In the rows, 128 means zero.
Named turns come first, each shown by rows before and after it. Which turns, in which order, take the first row of each pair that follows to the second? Write the first one first, as in the answered first pair.
T (before -> after):
[140 145 127 135  81 158 153 158 139 144 102 112 127  93  98  96 134 132
 117 121 157]  ->  [141 163 131 152  75 155 141 154 145 152 110 121 130  89  90 102 130 136
 117 123 150]
[135  97 113 105 135 129 135 131 147  96 107 164 135 140 153 112 110 135
 114 144 126]  ->  [140 108 113 100 123 124 128 125 137  95  99 158 129 116 161 113 113 134
 112 137 144]
[ 96  86 121 116 179 139 170 125 149 111 151 151 142 196 105 133 131 131
 128 133  99]  ->  [125  67 110  79 163 145 187 134 130 114 139 148 118 174 130 108 128 125
 115 138 143]
H (before -> after):
[135 150 123 122 126 118 118 133 127 139 126 148 119 120 120 127 132 124
 132 139 132]  ->  [121 135 128 137 135 128 125 127 133 130 142 136 120 134 104 131 136 137
 137 132 128]
[107 152  77 110  78 152 198 178 169 174 137  90 125 159 144  61 233 113
 148 153 143]  ->  [103 139  81 123  85 157 193 180 163 177 157  72 125 162 133  70 234 124
 151 142 145]
[136 130 129 112 113  82 139 128 131 112 105 144 114 136 132 135 114 126
 148 169  95]  ->  [129 109 134 142 123  96 123 126 114  98 141  96 108 149 106 141 123 150
 155 137 112]
U (before -> after):
[156 105  91  80 117 154 125 119 108 188 131 133 111 134 155  93 116 121
 104 119 192]  ->  [160 102  89  79 116 158 118 116 110 188 125 140 119 131 151  96 121 122
 106 116 183]
[151 212 143 156  86 111 112 126 124 159 130 111 112  78 105 136 162 109
 145 155 127]  ->  [146 208 138 138  99 104 131 125 139 165 110 148 128  80 130 140 138  91
 140 168 113]
[118 132 119 113 157 164 127 103 140 135 133 120 163 178 102 123 116 110
 134 127 141]  ->  [115 133 114 121 157 159 125 103 142 140 134 121 162 177 104 134 104 106
 131 125 146]
C (before -> after):
[ 98  96 128 155 182 142 120 129 121  94 163 118 153 164  90 151 114 151
 129 119  96]  ->  [111 114 128 167 158 155  95 123 106 103 175  89 125 135  96 137 139 157
 142  93 120]
[100 107 102  86 150 159 208 137 149 147 126 170 150 181 125  95 162 118
 135 179 116]  ->  [129  57  99  66 152 179 182 141  92 122 136 107 110 157 126  77 160 140
 118 123 174]
[133 120 124  99 118 113 156 111 138 114 129 140 123 140 157  78  82 120
 146 140 143]  ->  [147 132 121 105 106 117 138 106 123 125 135 118 108 122 159  66  99 132
 144 129 151]

Between the rows of a pair lie 2 to 3 turns.
[122 112 166 138 125 142 115 123 103 129 153 106 130 117 113 113 138 141
 123 124 162]  ->  [121  95 158 121 137 136 123 120 107 116 150 112 142 137 113 120 119 138
 116 131 160]
C, C, C
[127 127  96 108 147  86 173 114 133  74  75 156 146 107 106 147 118 110
 123 175 116]  ->  [111 148  97 171 140 113 135 108 114  92 144  71 120 117  64 150 173 147
 154 138 114]
H, C, T
[144 111  98 129 141 157 102 147  62 140 140  71  93 132 117 118 165 163
 146  94 182]  ->  [ 97 193 117 181 130 120 101 143 138 162 135 147 152 145  85 175 158 139
 162 138  88]
T, T, C
[163 133 149 131 117 111  62 106  74  92 111  95  91  84 132 149  78 146
 105  74 169]  ->  [112 140 168 167 149  90  81  99 134  89 117 157 150 135 105 195  56 136
 106 115  89]
T, C, C
[153 127 136  93 119  99 114 127 115  95  65 161 135  90 163 132  77 107
  94 130 143]  ->  [124 179 158 171 127  94  94 120 157 116 108 161 159 109 109 170  96 122
 123 133  83]
C, T, T
[158 141 123 139  95 132 111 107 114 123 169  67 118 101 101 114 136 121
 117  58 179]  ->  [145  79 118 108 140 134 126 112 109  92 158  81 131 137 113 122  95 128
  93  67 175]
C, C, C
